Look-ups in named tables: a row name and a column name give one cell, copied from the table.

netas.csv
,mafemo,ner,soleko,patif,notulu,fezik,vak,sisudod,loruf,tufopit
bazez,57.0,-75.3,-63.8,54.0,-32.2,65.0,49.6,-8.4,-68.6,-65.8
gor,45.1,-61.3,-52.3,42.4,-26.8,51.3,38.8,-7.6,-56.1,-53.8
raz,-71.0,69.6,57.5,-67.7,23.8,-79.4,-63.0,-1.5,62.5,59.6

mafemo of raz is -71.0
patif of raz is -67.7
vak of bazez is 49.6
mafemo of bazez is 57.0
fezik of gor is 51.3
loruf of bazez is -68.6
notulu of gor is -26.8
patif of gor is 42.4
soleko of gor is -52.3
tufopit of raz is 59.6
patif of bazez is 54.0
vak of gor is 38.8
mafemo of gor is 45.1
sisudod of gor is -7.6
loruf of gor is -56.1
tufopit of gor is -53.8
fezik of bazez is 65.0
sisudod of bazez is -8.4
sisudod of raz is -1.5
soleko of bazez is -63.8

repifav:
cols = pefi, piveda, gafogok, milalo, zapud, tuv
gupigar: [217, 28, 202, 56, 32, 147]
zepafo: [200, 219, 34, 216, 209, 37]
migo: [97, 181, 44, 207, 196, 26]
zuz: [154, 211, 38, 206, 213, 31]
rak: [68, 50, 30, 194, 27, 29]
non: [114, 208, 45, 209, 213, 28]
zutebi: [215, 170, 193, 62, 208, 213]
vunok: [215, 183, 162, 79, 217, 192]
sif: [207, 28, 208, 169, 25, 54]
dipulog: [209, 29, 206, 134, 31, 46]
kuvo: [207, 215, 26, 211, 211, 32]

piveda of rak is 50
tuv of zuz is 31
pefi of sif is 207
pefi of zepafo is 200
gafogok of zuz is 38
piveda of gupigar is 28
milalo of dipulog is 134
tuv of vunok is 192
zapud of migo is 196
milalo of non is 209
gafogok of migo is 44
piveda of non is 208
zapud of zepafo is 209
pefi of vunok is 215
zapud of vunok is 217
zapud of rak is 27
pefi of zutebi is 215
tuv of non is 28

buvogus =
|  | vedes | rasepag | mimo | rabi | gegus | rafup |
|---|---|---|---|---|---|---|
| gim | -20 | -17 | 3 | -68 | 29 | 16 |
| voziz | 78 | -57 | -46 | 8 | -21 | -48 |
| fumevam | 38 | 36 | 55 | 16 | -66 | 49 |
| tif | 51 | -50 | -74 | 15 | -9 | -55 |
| mip | 12 | -13 | 6 | -30 | -69 | -89 |
| veg | -70 | 33 | -37 | -40 | -47 | 12 |
| dap | -26 | 12 | 49 | 33 | 3 | -40 |
| febov | -38 | -34 | -65 | 34 | 32 | -45 |
| maru | -80 | 39 | -23 | -49 | -65 | -32 |

maru, rafup -> -32
tif, rasepag -> -50
veg, rafup -> 12
voziz, mimo -> -46
gim, rabi -> -68
voziz, gegus -> -21
tif, vedes -> 51
mip, gegus -> -69
mip, mimo -> 6
maru, gegus -> -65
tif, gegus -> -9
fumevam, vedes -> 38
fumevam, rafup -> 49
febov, rafup -> -45
voziz, rasepag -> -57
febov, gegus -> 32
maru, mimo -> -23

dod:
         nukabe    dis    dak  lobat  semek    naz  gebifa  farone    kas  nofemev
meror     29558   2709  21786  59543  54798  18791   21539   28003  20293    30181
dut       24555  75190  40678   1458   2162  65343   63215   14841  40393    17003
tapavet   12324  20333   6306  75498  69217  60722   62175   30811   2512    27137
lok       79041  31702  79862  32844  39146  11169    9440   68292  81412    70850
suf       23955  63582  27503   5235   6680  31408   30349   25038  32006    21108
ros       29104   9185  19372  45549  41469   8292   10040   20635  20572    24817
faliz     57164  55774  57066  41388  48089  65317   63440   77831  56046    69871

faliz, lobat -> 41388
dut, dak -> 40678
faliz, kas -> 56046
tapavet, dak -> 6306
meror, dis -> 2709
faliz, semek -> 48089
tapavet, kas -> 2512
suf, semek -> 6680
tapavet, dis -> 20333
tapavet, nukabe -> 12324
suf, nofemev -> 21108

dibib =
columns: ril, nat, fepo, zif, kuv, ros, devi, poro, fek, godis
kupa: [90, 20, 73, 94, 92, 91, 47, 91, 87, 20]
basud: [81, 92, 19, 20, 93, 37, 93, 24, 17, 24]
zofep: [91, 19, 74, 94, 91, 92, 50, 91, 78, 20]
tilokek: [24, 71, 87, 54, 34, 29, 21, 37, 84, 89]
sor: [89, 89, 20, 19, 94, 35, 94, 20, 18, 73]
nuziro: [20, 72, 90, 44, 45, 28, 22, 53, 77, 75]
besil: [28, 52, 90, 74, 25, 50, 19, 41, 89, 90]
niz: [22, 86, 91, 29, 67, 24, 34, 91, 46, 25]
moteg: [85, 94, 19, 20, 93, 26, 92, 19, 20, 91]
zava: [22, 22, 30, 93, 78, 84, 20, 89, 27, 44]
geku: [82, 94, 20, 21, 92, 48, 93, 52, 19, 19]
rav: [90, 52, 20, 22, 92, 74, 92, 83, 19, 20]
dirub: [90, 68, 20, 21, 94, 71, 94, 83, 20, 21]
fur: [25, 66, 91, 61, 36, 34, 21, 45, 87, 85]

ros of rav is 74
ril of niz is 22
kuv of besil is 25
nat of basud is 92
devi of besil is 19
kuv of sor is 94
devi of geku is 93
poro of tilokek is 37
devi of kupa is 47
ros of nuziro is 28
nat of zava is 22
fepo of zofep is 74
godis of moteg is 91
fepo of moteg is 19

ler.tsv
	lala	muta	tobet	fad	rav
rigok	-6333	4872	-7727	6797	8217
zot	6808	-4657	8217	-6646	-8098
nus	-1718	1467	-2079	2052	2454

rigok, fad -> 6797
zot, lala -> 6808
rigok, rav -> 8217
nus, lala -> -1718
rigok, lala -> -6333
rigok, muta -> 4872
zot, rav -> -8098
nus, fad -> 2052
zot, fad -> -6646
zot, muta -> -4657
zot, tobet -> 8217
nus, tobet -> -2079
rigok, tobet -> -7727
nus, rav -> 2454
nus, muta -> 1467
Row with the largest lala: zot

ran.csv
,bag,vovov,karetab,ninusi,muga
fet,149,148,10,118,169
mekifeb,159,148,95,118,149
gur,136,148,158,149,149
balan,136,216,10,118,169

What is the vovov of gur in ran? 148
What is the muga of balan in ran? 169
What is the ninusi of balan in ran? 118
What is the vovov of fet in ran? 148
What is the karetab of balan in ran? 10
What is the muga of mekifeb in ran? 149
What is the bag of balan in ran? 136
What is the karetab of mekifeb in ran? 95

padi:
,zes,fogule,gil
puv,60,44,143
vif,62,66,180
pavara,104,50,16
susu,92,153,91
sipag,67,98,193
naden,60,44,146
zumone,90,163,108

gil of zumone is 108
fogule of puv is 44
zes of zumone is 90
fogule of sipag is 98
zes of sipag is 67
zes of naden is 60
gil of sipag is 193
gil of puv is 143
zes of vif is 62
gil of naden is 146
Which row has the largest zes? pavara

fotebib:
	gagoze	mok	gubub	nus	ver	kegogal
visid	111	186	55	103	120	101
vuf	120	192	145	116	143	111
vup	40	98	62	109	131	114
fasen	99	97	58	146	151	104
toba	141	71	74	134	80	143
munuge	101	175	102	49	152	134
mokeg	114	149	79	140	124	104
vato	164	81	98	170	95	134
gep	164	141	123	141	99	91

gagoze of vup is 40
gubub of toba is 74
kegogal of fasen is 104
nus of munuge is 49
kegogal of toba is 143
gubub of fasen is 58
mok of visid is 186
gagoze of visid is 111
kegogal of mokeg is 104
gagoze of vuf is 120
gagoze of vato is 164
nus of gep is 141
mok of munuge is 175
gubub of gep is 123
Row with the largest mok: vuf

rizu =
cols = vatarov, tunar, lovozut, zir, vanulo, tasovuv, gufam, tigi, ruvivu, kov
nitafu: [-8908, 75815, -44305, 72549, 80133, -34321, 83688, -50719, 84651, 72882]
zodos: [-39300, 68744, -21556, -33902, -53437, 85215, -49829, 68413, 74618, -43686]
finuki: [73814, -55400, 54858, 81834, -38381, 59593, -54142, -53862, 77399, 68216]
ruta: [77422, -54165, 32968, 85829, -13126, 15994, -49864, -55754, 71902, 78137]
retuzu: [75636, -48140, 72915, 76554, -48076, 60364, -55463, -44433, 81956, 60995]
nomive: [79370, -49185, 13142, 80146, 25040, -27920, -31493, -56756, 39376, 77004]
tupa: [-58561, 80101, -49786, -23169, 79734, 66565, 81260, 77302, 79287, 19264]
dov: [-28450, 82071, -53144, 81584, 75186, 72880, 67232, -50989, 78184, 82105]
sitaruf: [73700, -48842, 46705, 77773, -40879, 71146, -56014, -48508, 80042, 69005]
vuzuzi: [-53317, 78309, -55584, 10324, 83493, 76080, 81227, 76323, 72496, 24918]
tefifiz: [-47752, 67461, 83416, -52369, -52117, 65293, -34207, 79618, -47379, -53933]
bagu: [-51041, 38622, 80810, -53867, -55373, 78435, -41503, 81407, -55644, -54462]
vagug: [74951, -53353, 59364, 76892, -45618, 57422, -53958, -48843, 63776, 66694]

What is the vatarov of zodos in rizu? -39300
What is the vanulo of sitaruf in rizu? -40879
What is the vanulo of finuki in rizu? -38381
What is the gufam of finuki in rizu? -54142
What is the ruvivu of dov in rizu? 78184
What is the lovozut of tupa in rizu? -49786
What is the lovozut of dov in rizu? -53144
Row with the largest gufam: nitafu

